In the data rows, 128 means zero.
Each group has one hidden pattern, and each of its rows is that pattern moved along and wrapped round at the ends. The first row asked about is in group 0, and each new group gets the next number.
The table, row by row:
97 133 152 161 133 90 116 96 101 98 154 174 175 128 150 155
155 142 178 156 101 122 140 172 184 146 85 132 96 119 80 98
188 168 121 151 150 87 131 157 144 152 70 126 66 81 98 155
123 139 162 101 141 152 148 141 74 121 65 80 80 154 183 180
104 128 140 161 167 75 123 81 99 83 139 180 181 119 133 140
99 137 125 141 166 66 97 87 83 89 154 179 164 110 136 161
115 137 170 175 159 103 99 70 111 99 114 146 129 182 134 87
106 121 148 176 173 136 87 141 85 123 103 97 153 154 175 112
155 156 191 140 97 114 80 115 93 83 144 147 193 128 102 91
68 125 90 81 80 151 189 172 124 123 152 104 118 145 136 147
86 120 85 113 83 87 126 127 170 133 96 105 133 175 191 132
111 136 143 153 147 87 117 78 91 93 171 186 181 114 139 146
82 85 154 181 171 119 131 166 89 141 147 120 180 90 128 76
110 68 104 97 153 175 155 126 148 164 85 130 147 154 168 83
158 111 114 168 99 134 143 150 152 80 132 92 102 109 152 181
128 104 110 89 101 141 155 186 128 105 106 149 171 167 139 85
149 80 106 88 81 143 142 179 115 91 98 152 177 161 161 89
150 199 121 87 96 143 176 175 132 88 125 87 120 95 97 135
92 90 163 188 182 145 152 132 102 144 146 133 160 80 118 94
142 151 179 139 93 99 142 178 176 136 91 120 95 144 102 113
140 176 167 113 95 120 99 134 85 95 153 132 196 127 110 95
80 106 139 137 169 136 93 111 163 173 182 137 94 137 62 131
79 103 67 98 93 151 171 158 106 119 150 86 129 162 163 141
77 93 154 175 160 117 137 135 85 123 125 135 150 90 120 82
107 137 147 153 147 85 118 87 96 93 138 173 173 119 132 170
100 148 195 177 118 125 166 97 141 161 155 149 92 120 73 109
72 123 92 111 148 138 184 129 95 111 143 169 166 147 85 128
More rows, each followed by its group:
92 106 78 86 106 157 193 172 115 135 174 91 131 134 145 162 0
145 179 174 117 120 170 89 138 131 133 150 84 122 96 109 96 0
99 124 90 121 88 107 129 130 168 109 93 116 156 179 188 146 1
86 114 75 103 99 98 141 145 172 121 94 114 146 167 164 148 1
130 128 185 149 99 111 143 178 172 126 106 110 77 124 74 91 1
137 134 156 85 133 136 167 135 69 121 68 94 107 154 178 157 0
119 95 90 142 172 185 151 79 119 81 117 107 93 153 130 182 1
149 142 147 84 109 104 96 90 125 184 144 123 150 153 94 131 0
82 79 154 189 175 119 124 169 91 128 152 147 139 85 120 74 0
98 144 140 184 131 94 116 132 166 178 134 110 113 92 132 86 1
96 134 146 133 151 86 95 79 82 94 144 180 160 115 118 153 0
158 165 135 104 103 68 113 112 91 151 142 184 110 110 117 124 1
157 167 74 136 72 88 108 142 179 160 118 136 154 109 113 137 0
188 125 154 155 111 142 142 167 159 74 124 102 88 108 147 187 0
113 77 113 75 103 133 136 183 139 79 94 119 175 190 133 86 1
119 143 157 113 130 138 162 139 67 118 93 99 91 142 182 168 0
129 172 156 152 73 139 90 141 112 105 142 147 196 129 94 101 1
86 148 142 173 136 96 120 124 169 178 153 108 122 93 108 102 1
155 96 123 81 130 102 108 153 156 182 135 103 100 136 170 175 1
183 179 139 87 139 82 110 90 89 155 139 195 138 96 105 139 1
135 109 125 91 117 94 116 146 156 187 124 96 130 130 166 182 1
151 186 175 127 132 141 108 114 138 151 149 70 119 64 92 101 0
140 89 106 83 84 107 170 187 186 113 144 157 90 146 149 157 0
99 109 144 162 194 140 82 104 85 125 101 82 135 151 178 151 1
166 163 136 96 117 100 119 103 103 135 149 170 132 93 109 119 1
144 111 147 158 149 139 96 103 68 100 86 148 186 162 117 151 0
136 93 87 132 131 175 137 105 104 147 165 165 130 89 114 64 1
165 114 148 174 95 116 161 152 157 93 127 82 108 91 152 161 0
